Each named move below is a turn or a mirror, shown by a few rows before and after it. Which moves, in which order, take the first row of each later pair to the second? The first pair is answered.
k_728 (before -> after):
| -.01 | -.30 |  .12 | -.23 |  .14 |  .28 | -.20 |  .10 | -.10 |  .05 |  .07 |  .43 |  .08 |  .12 | -> | -.29 | -.23 | -.05 | -.02 |  .41 |  .09 | -.10 |  .16 | -.17 |  .24 |  .09 | -.03 | -.20 | -.15 |
| -.08 |  .03 | -.03 |  .06 |  .11 |  .01 |  .07 |  .02 | -.05 | -.01 |  .01 | -.07 | -.09 | -.03 | -> |  .04 |  .00 |  .05 | -.04 | -.01 |  .09 |  .03 | -.02 | -.01 | -.07 | -.01 |  .11 |  .04 |  .08 |
|  .14 |  .03 | -.15 |  .16 |  .05 | -.20 |  .03 |  .06 |  .09 |  .13 |  .11 | -.23 | -.14 | -.01 | -> |  .34 | -.01 | -.03 |  .00 | -.16 | -.04 | -.04 |  .01 |  .14 | -.01 |  .10 |  .08 |  .06 |  .18 |
|  .03 |  .07 |  .08 | -.10 |  .01 |  .04 | -.01 | -.11 |  .00 | -.08 |  .01 | -.02 |  .08 |  .00 | -> | -.02 |  .11 |  .03 | -.06 |  .07 |  .01 |  .01 | -.09 | -.02 | -.05 |  .02 | -.12 | -.02 | -.08 |
k_619 (before -> after):
| -.02 | -.06 | -.07 |  .02 |  .06 | -.12 |  .06 | -.06 | -.03 |  .08 | -.05 | -.11 |  .02 | -.01 | -> | -.01 | -.06 | -.05 |  .05 |  .08 | -.13 |  .05 | -.04 | -.03 |  .08 | -.05 | -.12 | -.01 | -.01 |
|  .19 | -.07 |  .04 |  .08 | -.02 | -.02 |  .26 | -.08 | -.08 | -.18 |  .11 | -.10 |  .06 | -.07 | -> |  .18 | -.10 |  .02 |  .08 | -.15 |  .04 |  .20 | -.15 | -.11 | -.13 |  .07 | -.11 |  .12 | -.05 |
|  .30 |  .01 |  .12 | -.13 | -.08 | -.25 |  .09 |  .14 |  .03 | -.20 |  .11 |  .33 |  .01 |  .28 | -> |  .23 | -.05 |  .09 | -.14 | -.31 | -.16 |  .01 |  .02 |  .00 | -.07 |  .01 |  .30 |  .16 |  .31 |
k_450 (before -> after):
| -.24 | -.18 |  .00 | -.29 | -.05 |  .47 | -.15 | -.19 | -.01 |  .25 |  .06 | -.07 |  .14 |  .09 | -> |  .12 |  .14 | -.42 |  .06 | -.10 | -.09 |  .31 |  .08 |  .37 | -.12 |  .16 | -.08 | -.03 | -.21 |
|  .09 |  .06 | -.20 |  .09 | -.28 | -.23 |  .08 |  .13 |  .26 |  .08 | -.04 |  .06 |  .06 | -.05 | -> |  .07 | -.09 |  .17 | -.18 | -.15 |  .02 | -.11 |  .05 |  .07 |  .15 | -.01 |  .28 |  .05 |  .29 |
|  .07 | -.05 |  .18 | -.16 | -.02 |  .02 | -.09 | -.04 | -.16 |  .12 | -.06 |  .20 |  .15 |  .18 | -> | -.03 |  .03 | -.18 |  .06 | -.20 | -.12 |  .01 | -.03 | -.01 |  .13 | -.11 | -.11 |  .19 | -.20 |
| -.26 |  .00 | -.17 |  .26 | -.21 | -.24 | -.01 | -.01 |  .10 |  .33 | -.17 | -.40 |  .08 | -.10 | -> |  .17 |  .14 |  .21 |  .10 |  .10 | -.43 |  .11 |  .18 |  .12 |  .04 | -.01 |  .23 | -.13 |  .42 |
Then:
Between the rows of a pair lie 2 to 4 moves.
|  .03 |  .09 | -.06 | -.07 |  .09 |  .18 | -.02 |  .13 |  .14 | -.24 |  .15 |  .16 |  .15 | -.29 | -> |  .07 |  .13 | -.16 |  .08 | -.12 |  .03 |  .04 |  .10 |  .21 | -.19 |  .06 |  .09 |  .19 | -.34 | | k_728, k_450, k_619, k_450
|  .05 |  .01 |  .10 | -.17 |  .22 |  .26 | -.04 |  .04 | -.03 | -.27 |  .20 |  .00 |  .00 | -.13 | -> |  .16 |  .12 | -.02 |  .01 |  .23 | -.10 |  .13 |  .13 |  .05 | -.26 |  .17 | -.03 | -.16 | -.13 | | k_619, k_728, k_450
| -.28 | -.19 |  .11 | -.15 |  .03 |  .39 | -.32 | -.17 | -.19 |  .33 | -.06 | -.25 |  .01 |  .10 | -> | -.05 | -.18 | -.06 | -.09 | -.42 |  .39 | -.25 | -.23 |  .04 |  .12 | -.14 | -.08 |  .32 | -.01 | | k_619, k_450, k_619, k_728
| -.06 | -.04 |  .31 | -.27 | -.04 |  .11 | -.08 | -.04 | -.06 |  .06 | -.01 |  .29 |  .04 |  .22 | -> |  .01 |  .16 | -.08 | -.05 |  .11 | -.14 |  .16 |  .16 |  .17 | -.26 |  .11 |  .10 | -.09 | -.28 | | k_450, k_728, k_619
| -.04 |  .08 | -.04 |  .31 |  .30 | -.61 |  .28 |  .18 | -.01 |  .21 | -.01 | -.12 | -.56 |  .06 | -> | -.37 | -.29 | -.17 |  .18 | -.47 |  .05 | -.11 | -.25 | -.05 |  .48 | -.27 | -.36 |  .11 | -.14 | | k_728, k_619, k_450, k_728
| -.06 |  .15 |  .12 |  .17 |  .38 | -.22 |  .10 |  .17 | -.10 |  .23 |  .12 | -.11 | -.45 |  .12 | -> |  .02 |  .02 | -.24 |  .16 | -.56 |  .15 |  .01 | -.08 |  .16 |  .08 | -.08 | -.12 |  .29 | -.18 | | k_450, k_728, k_450, k_728
|  .15 | -.06 | -.09 |  .05 | -.12 | -.02 |  .03 | -.02 |  .10 | -.13 | -.02 |  .15 |  .11 |  .00 | -> | -.10 | -.12 |  .04 | -.02 |  .23 |  .10 | -.07 | -.03 | -.08 |  .00 |  .04 | -.05 | -.05 | -.06 | | k_450, k_619, k_728, k_450
